(in the rows, 128 means zero)
One turn moves every row onto another: examples first, then more rows asked
j_140: [142 156 151 109 123 154 141 118 133 158 141 161 100 116 109 111 108 155
 171 128 128 174 105 136 127]
j_559: [127 127 164 117 154 145 126 127 137 152 156 132 114 123 115 105  95 154
 150 132 121  79  96 130 134]
j_230: [131 153 139 114 129 111 148 105 142 157 140 124  83 158 105 122 120 152
 173 130 119 136 104 125 130]
j_905: [126 109 155 111 150 139  80 121 156 160 142 139 110 131 111 115 160 154
 153 120 127 115 102 123 134]
j_463: [195 130 162 103 126 141 139 126 135 156 132 138  93 123  91 126  88 156
 144 129 129 136 103 117 119]
j_817: [144 177 163 112 115 150 102 107 169 155 122 139 107 129 105 128  82 150
 163 120 120 144 107 130 133]
j_16: [175 130 138 115 103 139 118  99 149 172 122 144 104 130  96 132 110 165
 164 123 140 121  66 116 138]
j_274: [149 104 147  94 117 176 113 106 139 159 149 109 102 132  75 131 133 145
 158 137 112 123  94 120 133]
j_478: [137 119 157 115 133 113 110 120 147 166 122 117 100 124 137 122  81 161
 154 118 147 138 102 126 165]
j_315: [157 128 164 107 152 118 141 123 153 175 153 133  87 137 109 104  85 135
 167 138 112 133  86 132 119]
j_282: [120 103 174 122 132 155 120 105 140 147 149 152 101 129  72 106 103 168
 155 131 140  97  85 117 125]
j_309: [127 117 133 105 130 118 102 118 150 152 165 117 133 133 100 129  98 168
 147 120 121 131 101 154 126]
j_146: [125 103 144  72 125 148 131 126 162 168 121 142  90 140 132 124 123 146
 166 148 125 129 100 136 138]
j_712: [123 132 150 113 162 153 120 112 148 143 157 136 105 138  85 118  95 176
 158 138 152 106 130 118 132]
j_957: [168 116 169 117 152 165 112 121 129 141 142 141 112 143  86  95 113 169
 150 117 129  99 115 129 137]
j_876: [141 111 145  99 126 127 115 130 165 181 120 167 120 119 123 120 110 160
 196 110 132 129 100 130 139]
j_782: [149  89 166 105 117 120 126 120 161 165 138 157  81 129  78 117  86 134
 177 132 124 120 107 111 140]
j_551: [116 139 168 132 120 167 107 121 144 146 148 107 118 117  91 111 130 161
 147 116 132 142 105 125 120]
j_473: [154 119 178 109 107 146  58 118 140 153 146 132 104 131  93 119 105 151
 155 142 123 120 105 115 127]
j_881: [125 130 147 117 138 158  95 154 141 178 140 128 121 124  90 110 138 161
 159 145 144 129 105 137 127]
j_679: [139 136 178 102 129 140 116 142 168 186 125 131  95 142 103  93 111 139
 152 120 127 154 105 105 154]
j_745: [140 131 160  91 107 132 137 105 162 148 127 145  95 124 120 137 131 159
 145 106 125 134 105  90 126]
j_325: [120 132 143 125 119 151  97 111 143 136 153 150 119  99 102 133 136 149
 155 115 119 115 113 131 137]
j_792: [133 122 168  95 135 145 109  93 145 147 106 164  83 117 107 142 112 149
 149 118 120 150  99 130 152]
j_870: [114 128 164 109 160 130 101 121 113 157 135 118 101 123  94 140 110 151
 173 137 111 135 117 143 130]
j_179: [152 112 163 116 100 148 117 122 125 155 128 145  74 141 105  97 110 140
 181 140 131 145 119 127 158]
j_192: [154 109 158 105 139 125 134 102 160 143 138 129  93 120 113 137  75 164
 177 117 141 137 128 114 122]
j_88: [142 130 159  97  99 137 127 143 166 167 114 130 115 161  94 102 107 161
 160 119 119 141  96 147 119]

j_230 -> j_179
j_957 -> j_559
Where do these go?
j_792 -> j_817
j_325 -> j_551
j_782 -> j_192
j_473 -> j_309
j_745 -> j_140

One turn moves every row onto another: examples first, then more rows asked
j_620: [130 117 117 118 147 158 130 132 154 129 139 110]
j_809: [136 117 147 127 129 166 116 112 111 127 144 143]
j_722: [152 145 145 147 139 114 126 108 121 102 161 137]
j_155: [141 130 134 144 141 142 112 105 121 101 104 130]
j_928: [170 141 135 116 122 107 113 141 135 124 140 123]
j_966: [150 122 132 154 151 123 115 123 133 101 116 151]
j_406: [143 148 112 108 113 136 123 149 126 109 132 132]
j_421: [107 122 138 145 130 139 127 126 141 138 118 135]
j_236: [136 128 134 121  96 137 116 148 121 121 147 110]
j_944: [116 141 137 143 120 136 135 129 154 109 122 147]
j_604: [154 139 121 119 137 113 116 160 149 127 134 142]
j_755: [146 116 116 146 100 136 141 119 134 119 135 146]
j_117: [131 138 128 135 141 116 112 133  98 146 145 128]
j_753: [128 104 133 114 122 118 105 112 136 111 153 152]
j_730: [137 103 152 114 136 101 127 122 128 128 152 141]
j_68: [130 154 139  98 132 139 131 134 137 125 133 118]
j_696: [141 107 144 130 153 126 117 103 120  96 161 126]
j_810: [109 139 131 130 126 123 135 128 156 128 145 115]
j_500: [134 136 115 152 154 143 133 137 129 107 121 152]
j_885: [136 141 145 113 129 111 139  99 127 117 153 134]
j_982: [170 131 126 131 143 124 157 131 121 103 138 123]
j_476: [170 127 126 140 161 146 128 125 127 105 144 150]
j_994: [122 118 132 149 135 146 113 138 133 135 105 131]
j_370: [119 140 120 141 142 159 119 121 125  97 135 146]
j_255: [147 109 120 106 168 140 143 128 135 111 138 121]
j_501: [163 100 140 121 122 128 117 139 160 109 132 125]
j_975: [128 113 120 141 139 108 117 130 139  88 140 105]
j_981: [122 105 125 115 137 143 117  98 133 122 152 114]
j_76: [113 119 154 151 140 141 132 123 128 110 116 115]
j_394: [123  88 115 128 149 126 121 130 119 119 155 140]
j_301: [159 125 132 125 135 134 137 156 123 145 143 114]
j_294: [120 136 136 127 157 127 106 161 131 104 136 142]
j_688: [158 142 147 127 148 134 135 103 132 101 123 150]
j_933: [161 122 128 142 142 135 130 163 112 111 140 113]
j_307: [115 125 126 154 127 144 139 127 144  86 138 133]
j_978: [153 112 118 146 154 138 152 134 129 128 147 115]
j_920: [115 131 125 129 153 129 153 124 138 125 121 109]
j_507: [139 112 151 133 148 118 112 113 116 121 157 103]
j_393: [145  97 114 104 148 116 115 118 129 135 137 131]
j_126: [140 157 148 114 129 123 103 117 149 120 144 132]
j_71: [152 104 139 121 139 139 105 101 134 125 142 103]
j_699: [153 133 130 135 122 120 141 153 133 145 142 146]
j_21: [145 147 139 120 100 136 111 138 132 120 136 117]
j_894: [164 122 127 130 127 135 113 156 110  99 145 121]
j_196: [139 110 141 120 121 112 117 111 131  98 166 143]
j_592: [142 126 145 163 128 118 114 126 132 106 115 142]
j_260: [122  97 109 115 148 141 122 131 124 126 157 127]
j_208: [148 129 134 130 120 135 149 164 116 101 147 135]

j_307 -> j_71
j_68 -> j_920
Where do these go?
j_722 -> j_126
j_933 -> j_966
j_155 -> j_730
j_117 -> j_294
j_301 -> j_500
j_236 -> j_994

One turn moves every row onto another: examples first, then more rows asked
j_757: [160 119 152  86 115  91 114 152 145 127 102 119 113 125 108 152 119 136
 113 138 161 105 150 110  87 138 128 111 146 122 142 123 129 119 134 116]
j_630: [148 164 113 137 123  89 104 122 158 122 107 154 111 140 140 135 146 155
 150 131 141 155 161 127 113 114 150 149 123 128 109  92 149 146 132 121]
j_285: [146 136 124 106  87 128 150 112 159 125  96 141 113 148 131 135 121 141
 117 118 146 127 128 123  76 123 151 124 118 100 132 137 118 141 117  88]
j_602: [157 136 118 140 120 107 123 142 155 138  97 131  80 136 124  84 129 139
 128 152 170 114 146 138  99 118 132 133 137 144 137 110 142 124 126 129]
j_852: [128 123 136 116 108 128 139 130 159 134 102 132 111 113 125 132 121 110
 119 146 150 115 136 152 113 141 163 106 116  80 129  88 140 129 100 104]
j_214: [158 112 140 111 119  91  99 128 149 123 101 159  89 142 111 132 150 139
 154 132 152 113 139 123  90 149 142 103 147 114 122 109 130 133 143 135]
j_598: [124 138 117  95 116 115 139 129 146 133 126 147 101 134 112 116 132 127
 135 112 164 124 131 151 119 124 124 109 147  90 127 147 139 145 106 100]
j_827: [151 150  98 138 109 116 108 116 140 139 106 159 112 165 137 143 128 138
 127 128 162 149 165 111 110 110 154 155 125 132 119 108 130 140 142 133]
j_645: [114 153 121 115 113 101 144 121 169 117 119 117  96 137 118 140 138 145
 136 130 130 139 138 140 141 139 152 134 133  96 126  96 133 155 122 139]
j_667: [116 126 119  97 107 134 121 127 157 121  99 165 132 136 125 124 122 132
 139 139 172 143 128 156 115 132 158 109 101  91 144 112 144 147 106 112]
j_361: [157 124 144  90 113  98 105 138 171 138  94 148 116 151 120 145 128 148
 142 145 138 136 144 115  86 156 149 113 128 125 147  91 132 145 141 136]
j_791: [140 128 123  98  93 108 127 102 152  88 105 160 115 158 126 141 160 134
 127 120 166 146 123 135 110 109 150 131 118 101 118 129 157 139 121 110]
j_200: [162 154 147 139 109 122 106 128 148 107 111 149 114 135 146 117 106 165
  95 143 140 124 158 124  75 128 142 145 121 118 120 108 149 139 143 108]
j_419: [140 148 142 108 131 118  93 137 164 145 115 123 110 108 114 116 126 147
 115 135 157  92 134 150 107 109 156 138 119 103 128  73 135 131 140 126]
j_249: [147 130 132 112 118 133  95 132 175 140 103 118 104 139 117 114 132 145
 113 146 180 119 148 149 107 112 149 149 115 129 137  82 140 137 141 151]
j_816: [117 139 138  91  89 132 134 122 139 132 130 155 127 127 112 130 142 144
  90 110 175 114 137 132 100 130 142 141 122  87 136 137 162 137 121 122]
j_906: [123 137 121 118 101  96 119 118 157 106 118 128 104 146 118 159 161 135
 134 139 164 146 130 138 133 127 168 133 128  90 109  88 158 139 110 111]
j_485: [153 124 149 115 100 106 103 134 132 136  97 184 115 122 128 149 133 134
 137 134 162 114 151 121  85 159 155 108 137 121 136 124 142 125 117 146]
j_830: [127 134 129  86 123  85 107 163 147 140  97 139 110 122 109 152 141 133
 132 154 174 110 149 109 107 145 154 123 134 110 150 108 124 112 117 137]
j_800: [133 126 130 109 127 117 130 121 165  92 110 115 108 113 101 113 138 155
 124 117 171 130 112 124  96 116 135 129 115  99 146 120 141 157 122 119]
j_785: [149 126 121 114 138 129  91 114 151 127 113 148 105 138 128 126 119  97
 136 134 170 135 146 124 104  97 164 143 117 123 123  93 122 138 120 140]
j_372: [141 134 134 130 133 122  88 122 148 136 121 150 112 118 130 121 122 125
 146 133 161 113 145 137  94 112 183 136 119 103 113  81 117 135 119 107]
j_939: [128 123 156 129 110 119 130 111 156 111 123 117  92  96 104 120 138 131
 122 133 157 109 126 132  92 140 159 124 123  90 119  99 152 145 107 120]
j_27: [147 166 123 101 115 131 102 131 141 156 103 146 111 131 121 133  87 125
  94 147 170 114 162 125  99 110 122 133 127 121 122 135 153 129 122 120]
j_244: [142 169 144 103 123 122  97 137 138 114 119 160 126 127 144 137  92 129
  87 150 152 121 162 125  99 115 143 144 120 105 120 119 154 127 119 109]
j_543: [157 135 139  95  97  83 104 148 142 119  96 147 111 151 118 163 137 159
 108 143 154 124 132 107  93 140 135 121 140 125 145 107 161 121 149 137]
j_136: [126 133 110 113 120 112  93 133 121 135 111 146  88 130 116 112 116 104
 133 160 183 123 152 135 108 105 139 128 126 127 117 121 152 110 115 128]
j_601: [108 146 118  89 100 115 154 132 163 107 108 127 121 140 123 127 134 156
 116 127 156 141 150 136 123 133 140 147 114 108 149 135 123 144 125 137]
j_305: [137 143 124 124 106  98 112 137 115 128 118 148  95 116 144 127 130 108
 132 140 154 119 165 153 108 106 145 135 139 124 106 124 141  99 109 112]
j_561: [169 139 128 150 108 124 112 121 138 142 110 154 112 142 125 110 114 148
 109 134 174 124 159 106  73 123 139 140 131 136 123 119 158 140 132 109]
j_496: [121 153 121 142  74  98 153 124 131 117  98 133  95 121 125 141 129 152
 119 152 151 124 150 130 107 148 151 125 127 106 116 131 153 121 105 110]
j_519: [144 149 142 124  94  87 130 140 140 135 115 124  92 122 132 101 134 146
 125 145 143 107 156 154  99 116 142 142 141 146 124 111 150 108 126 120]
j_772: [127 169 120  93 129  90  96 139 160 128 120 125 119 137 121 142 130 149
 129 143 152 143 171 141 134 107 130 150 126 118 108 100 154 138 138 120]
j_521: [126 146 148 117  92 128 129 115 148 119 123 140 138 129 119 156 112 153
  90 129 150 132 148 131 118 148 150 130 118  88 124 103 174 157 129 122]
j_31: [136 146 138 117 100  90 153 122 135 110 124 137 100 136 117 127 125 123
 109 137 147 113 145 134 129 135 133 114 153  98 110 132 167 129 111  98]
j_709: [147 168 126  91 115 108  98 123 165 141 116 129 107 164 115 138 126 146
 104 137 174 124 159 128 124 101 133 159 138 132 117 118 148 141 139 138]
j_756: [117 137 106 120  81 103 143 129 138 138 100 134 105 124 109 123 148 163
 138 134 170 132 115 126  85 124 152 128 113 111 144 123 158 130 112 104]
j_856: [154 155 144 123 107 120 135 108 166 103 105 130 121 133 132 165 110 142
 105 126 145 138 139 116 103 133 155 130 126  90 116 116 141 161 104  97]
j_799: [143 127 137  91 136 107  81 148 149 118 112 149 113 120 115 172 149 129
 124 128 176 135 152 106  97 143 138 129 136  98 130 113 137 136 120 146]
j_926: [145 139 137 100 120 100  99 145 139 116 114 164 108 149 132 161 119 138
 136 135 159 134 165 109 101 158 145 124 156 114 130 141 115 140 116 137]

j_926 -> j_757
j_827 -> j_27
j_856 -> j_31
Where do these go?
j_816 -> j_756
j_419 -> j_630

